Here are some numbered points:
-32:28:39:-27:-18:-44:-21:-16:-50:47:-20:-13:-41:10:-23:24:-52:118:-15:45:1:-9:34:-127:5:-4:-46:11:5:15:32:15 0
-35:18:5:4:-5:-12:-17:14:-34:5:-22:10:-22:3:-13:6:4:50:-20:21:-2:-43:45:-48:-4:-1:-35:-6:-19:2:-4:-18 1
13:5:7:10:-10:3:26:-28:0:4:12:1:-1:16:8:10:-16:-1:25:-24:-36:2:-13:6:-5:-12:-4:-4:22:-1:-18:12 2
-8:-14:-12:-14:0:-12:4:-5:6:-7:4:17:5:-4:3:-12:14:0:0:3:8:-4:12:9:3:-6:-6:8:-7:8:-13:-6 3
20:-47:-25:-58:-16:-38:-24:2:27:-30:20:7:23:-19:41:-19:4:-41:-15:2:43:66:-36:35:25:15:31:43:-4:30:-4:16 4
9:5:6:-6:1:7:-40:11:-10:13:-12:-16:-7:4:-1:9:-27:18:-39:39:38:23:-6:-71:8:10:1:-4:-15:2:52:8 5
-9:30:7:33:25:24:-10:28:-19:0:-24:-3:0:-11:-24:18:18:-18:-16:0:-13:-19:14:32:-13:11:-4:-13:-11:-27:20:-14 6
19:-16:0:1:-8:-5:5:-8:24:-12:16:-4:20:1:9:1:-7:-35:15:-25:-16:30:-30:46:7:-1:20:19:5:-5:-11:7 7
-43:72:50:62:-5:21:49:-2:-51:45:-36:5:-53:40:-54:17:-29:126:31:7:-81:-121:71:-115:-45:-20:-67:-70:4:-29:6:-13 8
-12:-34:16:-47:-19:-32:-16:-28:-3:22:12:-3:-14:4:-2:4:-13:53:1:12:8:33:16:-85:3:-1:-16:34:4:21:3:7 9
0:-84:-17:-68:-39:-37:22:-76:37:1:28:24:-2:16:35:-7:-15:30:25:-17:3:35:9:-25:29:-38:-19:33:-2:58:-59:18 10
-40:-18:-10:-34:-18:-34:-13:-2:-5:-10:3:38:-19:-6:10:-18:14:39:-16:14:9:-32:53:-17:-1:-5:-41:23:-24:17:-40:-17 11
26:28:-7:21:17:16:-40:48:-16:-16:-13:-44:0:0:2:9:2:-36:-29:18:40:44:-41:15:2:37:30:-7:2:-10:64:22 12
70:61:24:74:20:53:36:24:-5:-5:-8:-70:12:28:-5:20:-36:-58:26:-27:-25:30:-83:30:-8:20:71:-70:47:-47:65:41 13
33:14:21:10:-4:4:32:-28:-1:15:3:-24:-5:17:4:16:-40:5:34:-21:-36:15:-26:-23:-7:-3:22:-25:37:-10:6:28 14
7:21:9:49:30:44:24:5:3:7:-4:-2:13:13:-26:2:7:-16:13:-10:-28:-33:8:25:-20:-10:10:-42:2:-40:9:-13 15
5:74:15:57:30:33:-39:64:-52:14:-35:-52:-2:-2:-45:21:-16:19:-41:33:12:6:-6:-50:-4:31:13:-27:3:-43:84:5 16
0:10:-14:19:20:12:0:21:2:-23:-5:-1:23:-15:-2:-2:22:-48:-8:-6:1:-7:-11:75:-3:8:19:-3:-7:-22:5:-12 17
21:17:9:45:3:38:38:-24:3:5:2:-13:6:31:-3:8:-26:-13:21:-24:-25:-11:-26:3:-3:-18:9:-36:12:-15:5:12 18
17:10:-7:17:8:3:13:16:18:-16:2:-15:4:-11:8:1:3:-40:18:-19:-10:11:-34:61:-10:9:23:-10:20:-5:-6:16 19
-39:-16:23:-26:-23:-25:48:-56:4:47:5:57:-23:7:-12:-16:5:92:38:8:-45:-81:74:-80:-18:-38:-60:-2:-4:11:-66:-27 20
6:-93:-29:-95:-38:-59:3:-58:57:-17:39:37:26:-19:54:-28:19:-47:14:-23:19:59:-8:63:11:-10:11:76:4:51:-64:-2 21
-7:-5:-7:-8:2:-15:6:-2:5:-2:7:14:17:-16:-3:-9:12:-22:13:-12:-7:1:4:50:-12:3:-1:22:4:-13:-26:-15 22
16:3:-3:34:17:31:17:-3:15:-3:0:-5:17:5:-6:5:3:-34:11:-13:-14:-5:-14:41:-4:-7:15:-17:8:-23:1:3 23
-3:-5:0:-15:-13:-19:-13:-16:-3:3:4:-10:-11:3:5:8:-16:14:-4:-4:-2:13:-6:-25:5:1:-9:11:6:16:0:10 24
38:27:-8:30:0:25:65:-20:21:-3:17:1:-2:32:6:-20:-4:-23:46:-22:-40:-20:-23:46:-13:-20:16:-57:29:-14:-11:22 25
-3:16:1:17:10:9:13:4:2:5:-4:9:9:-6:-6:-4:13:-13:7:-12:-20:-22:7:30:-13:-6:1:-13:5:-19:-7:-13 26
40:58:15:97:31:73:62:-7:22:0:-10:-23:9:44:-12:19:-14:-38:42:-46:-61:-39:-33:53:-16:-29:23:-86:26:-48:13:14 27
-41:91:32:40:25:12:-23:44:-61:31:-49:6:-32:-10:-45:19:12:63:-29:24:-18:-76:57:-59:-34:7:-50:-29:-7:-31:33:-18 28
74:-27:-1:5:-13:22:34:-36:33:3:26:-54:12:30:18:7:-57:-32:38:-17:-1:75:-77:-2:29:-1:59:-27:44:8:20:50 29
New points follow, each followed by the number of its nearest point above by angle, seen from the average point of the numbered points.
13:-49:-17:-45:-24:-27:-25:-8:11:-16:19:-7:10:-24:29:-15:-2:-30:-16:18:52:65:-41:4:28:18:22:45:1:39:-5:22 4
21:20:28:26:-12:16:49:-35:-7:38:1:-8:-24:26:-13:3:-34:47:48:-6:-50:-32:9:-63:-15:-21:-9:-39:38:-9:-11:19 8
16:2:-30:1:23:15:-60:55:-8:-32:-7:-33:16:-13:6:-4:16:-54:-60:31:74:59:-41:28:30:34:34:11:-16:7:59:9 12
-43:-14:-9:-27:-21:-32:-7:0:-7:-11:1:35:-26:-7:7:-14:15:49:-11:12:4:-40:51:-18:-8:-8:-45:20:-26:23:-34:-19 11
20:2:14:17:-17:4:34:-36:11:0:17:-4:-5:26:3:7:-21:-11:31:-24:-36:10:-15:6:0:-10:0:-7:22:-1:-16:14 2
5:-61:-25:-50:-5:-29:8:-28:33:-27:30:23:30:-17:32:-21:28:-49:16:-30:5:44:-4:82:-1:-1:21:56:4:15:-51:-7 21
4:8:-16:20:15:12:8:26:12:-23:1:10:30:-16:3:-10:27:-56:-7:-16:-1:-13:-14:92:-6:9:16:-4:-4:-25:-6:-12 17
19:-49:-26:-34:-16:-8:-32:-1:21:-44:22:-10:9:-5:36:-6:0:-61:-27:1:56:57:-45:42:38:23:32:23:-4:31:-4:21 4
6:-15:6:-8:-6:-9:8:-19:7:-2:10:-2:0:9:7:4:0:-7:10:-17:-8:24:-1:8:-5:-6:5:14:14:9:-12:4 21
6:-39:13:-59:-37:-48:25:-55:15:16:26:14:-7:5:25:-7:-33:30:32:-12:-14:32:6:-33:-1:-20:-9:33:29:30:-36:16 10
-9:-10:5:-10:5:-19:14:0:1:-2:10:8:10:-11:3:-8:7:-17:11:-15:-13:0:10:36:-13:2:6:18:6:-4:-25:-15 22
32:-60:-40:-41:-21:-7:-31:1:44:-56:32:-17:15:-8:46:-15:6:-95:-35:-7:64:84:-72:75:42:19:41:43:-17:39:-5:26 4
57:22:40:54:-3:51:42:-14:-11:36:2:-68:-6:35:-25:20:-63:12:44:-10:-26:35:-66:-76:3:8:39:-45:43:-7:42:37 14
28:29:-6:26:13:26:-33:48:-15:-20:-10:-47:1:-3:-6:4:-1:-36:-31:12:40:52:-40:14:3:40:35:-15:15:-5:61:23 12
15:22:20:-3:-12:-8:8:-10:-23:24:1:-27:-16:12:-9:8:-37:35:12:9:-8:16:-8:-73:-3:7:4:-13:27:-3:25:24 0
7:9:4:-4:-10:-9:-8:-15:-10:-4:-1:-9:-19:7:14:10:-16:0:-2:-11:1:23:-17:-18:2:-4:-6:8:12:17:-2:15 24
-31:34:8:18:25:3:-12:36:-24:-1:-23:13:9:-28:-29:2:26:-6:-11:3:-17:-40:24:33:-21:7:-8:6:-15:-40:6:-35 6
2:-9:-3:-12:-7:-10:-13:6:5:-11:1:-11:7:-10:6:9:0:-18:-4:-3:10:34:-15:18:5:17:11:19:1:8:4:6 4
1:-83:-51:-64:-12:-24:-55:14:39:-40:24:14:23:-35:43:-26:41:-64:-40:3:74:74:-18:74:35:17:22:79:-36:45:-19:-8 4
-6:12:11:30:20:33:27:2:15:17:-5:3:9:13:-17:16:-2:16:22:-15:-25:-39:13:0:-11:-22:-6:-46:-14:-24:1:-5 15
25:-31:-3:-2:-12:-9:17:-18:42:-22:31:-1:28:-13:13:-3:-10:-58:32:-38:-18:42:-41:77:14:6:27:27:2:-6:-27:13 7
0:17:-10:22:22:16:3:25:1:-12:-8:1:19:-11:-7:-5:19:-41:-8:-1:-2:-8:-7:60:-7:11:13:-7:0:-27:9:-14 17
4:48:14:38:20:23:-24:46:-42:14:-22:-37:-8:0:-31:17:-14:18:-25:29:8:7:-9:-36:-9:26:14:-22:4:-31:63:5 16
12:78:21:70:35:47:-15:54:-37:10:-36:-42:5:-1:-30:24:-7:-8:-21:13:-2:-7:-23:-6:-15:24:18:-37:15:-50:75:8 16
4:19:-14:29:26:19:3:31:12:-20:-4:3:35:-16:-2:-2:33:-59:-8:-9:0:-13:-12:102:-10:14:21:-11:-4:-31:8:-16 17
12:-61:-23:-52:-10:-32:9:-29:37:-19:35:14:30:-17:31:-16:21:-51:21:-34:-2:51:-5:77:7:-2:23:54:15:18:-54:0 21
15:-43:-20:-42:-19:-28:-24:-1:12:-11:18:-11:12:-22:31:-13:1:-32:-15:12:57:66:-44:1:34:26:24:42:-1:43:6:19 4
3:55:15:48:20:30:-34:60:-52:11:-29:-45:-7:-1:-41:27:-10:20:-36:32:9:0:-4:-43:-13:33:9:-26:-2:-35:72:5 16
-47:-1:21:-40:-14:-33:24:-26:-9:26:-10:53:-18:0:-14:-12:1:90:23:8:-25:-71:73:-74:-19:-29:-54:-16:-16:10:-36:-17 20
15:74:24:64:37:41:-18:42:-45:8:-31:-50:2:3:-27:28:-16:-11:-35:16:-5:6:-26:-7:-14:24:19:-32:17:-49:85:11 16
74:-6:-9:24:-19:9:40:-27:25:-10:31:-68:-2:31:24:3:-62:-32:50:-26:-17:69:-96:12:20:1:69:-32:61:-11:10:57 29
47:49:-1:71:14:50:27:25:7:-8:-15:-48:8:20:-4:10:-17:-45:18:-23:-21:6:-64:44:1:9:44:-43:38:-37:38:33 13
7:8:19:29:-6:14:22:-30:-1:30:10:-8:-14:32:-16:12:-38:46:38:-11:-36:-7:7:-62:2:-31:-19:-25:3:-4:-1:7 8
4:-51:14:-70:-41:-61:22:-68:17:18:28:7:-17:7:26:-9:-27:37:34:-16:-22:32:10:-50:-6:-22:-12:36:33:41:-42:19 10
-3:-13:-3:5:1:6:23:-20:3:12:11:17:-4:10:-5:-8:16:13:19:-12:-22:-17:25:2:-16:-20:-15:5:9:2:-35:-13 20
18:68:25:61:24:37:5:35:-23:19:-25:-32:10:6:-33:14:-16:6:2:11:-11:-14:-19:-26:-17:18:16:-45:14:-46:61:12 16
-18:-23:3:-27:-8:-22:4:-19:8:8:7:24:-20:-4:10:-10:8:28:8:-1:-6:-23:31:-17:-4:-19:-24:11:-9:19:-40:-11 11
9:-5:-9:0:1:3:-16:1:-9:-9:-1:-8:-3:16:4:4:-7:2:-20:13:21:21:-9:-21:15:2:6:4:-8:11:22:8 5
25:-1:-3:15:2:14:12:-6:1:4:5:-24:-2:7:3:8:-14:-8:9:-9:-7:18:-26:-1:-4:-1:12:-5:26:-6:1:16 29
17:-24:-19:-14:-8:-8:-13:3:19:-9:-4:12:8:-1:26:-9:7:-20:1:14:26:13:-10:8:11:8:15:10:-9:19:-1:7 4
-41:6:6:-13:8:3:-28:10:-21:19:-12:25:-18:-10:-16:-7:16:35:-18:22:9:-36:42:-35:-4:0:-36:10:-23:5:-2:-35 1
-16:45:9:41:25:18:3:16:-26:3:-24:3:6:-4:-21:11:13:-3:-10:-1:-18:-38:19:18:-18:3:-12:-14:-1:-35:18:-19 6
-16:7:-8:11:18:11:-27:8:-10:-13:-6:12:5:-11:-2:3:24:-34:-33:-3:11:-1:11:47:3:4:-9:30:-12:-10:0:-23 17
-40:68:27:23:22:5:-15:26:-35:25:-42:18:-13:-8:-32:5:15:39:-23:23:-24:-66:47:-44:-26:-1:-44:-22:-14:-30:30:-26 28
1:-4:-6:9:11:18:3:1:18:-21:-3:10:18:2:4:-1:14:-41:-5:-11:-1:-14:-6:49:3:-4:6:-11:-9:-16:-2:-5 17
3:-46:7:-61:-37:-51:16:-58:16:17:27:11:-9:7:31:-5:-24:30:30:-15:-18:32:6:-36:-3:-16:-11:34:30:33:-38:14 10
18:11:17:23:-12:-3:42:-40:8:7:14:-19:-8:20:10:6:-28:0:32:-30:-49:3:-11:-2:-10:-16:3:-10:26:1:-19:13 2
-11:-13:-13:-9:-1:-20:1:6:9:-13:4:11:20:-23:1:-9:25:-26:1:-15:-8:6:1:55:-10:9:9:25:1:-5:-25:-21 22
-8:-9:-3:-9:0:-12:11:0:-3:-5:4:11:13:-12:-1:-9:13:-12:6:-11:-11:-2:9:32:-9:1:3:16:9:-5:-24:-11 22
18:-1:-1:7:0:9:8:-6:0:6:1:-13:-3:5:5:3:-14:0:7:-5:-4:15:-12:-9:2:-1:10:-3:17:-2:4:12 29
19:63:30:56:21:30:6:27:-23:25:-23:-29:4:8:-37:23:-18:12:6:9:-15:-23:-12:-24:-16:17:12:-40:19:-38:51:3 16
-48:16:4:-5:12:2:-31:21:-19:17:-17:24:-20:-13:-22:-7:34:43:-33:28:16:-53:54:-38:0:-4:-41:15:-38:2:1:-40 1
7:-11:-13:-5:9:12:0:16:20:-15:2:10:2:-15:6:-6:14:-31:0:-10:4:-16:-9:49:1:3:12:-11:-12:-3:-10:-5 17
58:19:-4:48:7:49:23:17:10:-18:4:-47:6:25:1:6:-19:-53:9:-9:-4:36:-63:34:10:12:52:-42:25:-12:38:41 13
-20:-16:16:-32:-19:-36:15:-30:8:34:5:31:-1:0:2:-2:-16:63:27:13:-15:-18:34:-64:2:-19:-27:6:-10:21:-28:-1 20
1:-7:8:-25:-21:-25:-17:-28:-8:-7:1:1:-20:3:20:8:-21:11:-8:-8:3:25:-9:-26:9:-1:-14:19:11:20:-2:19 24
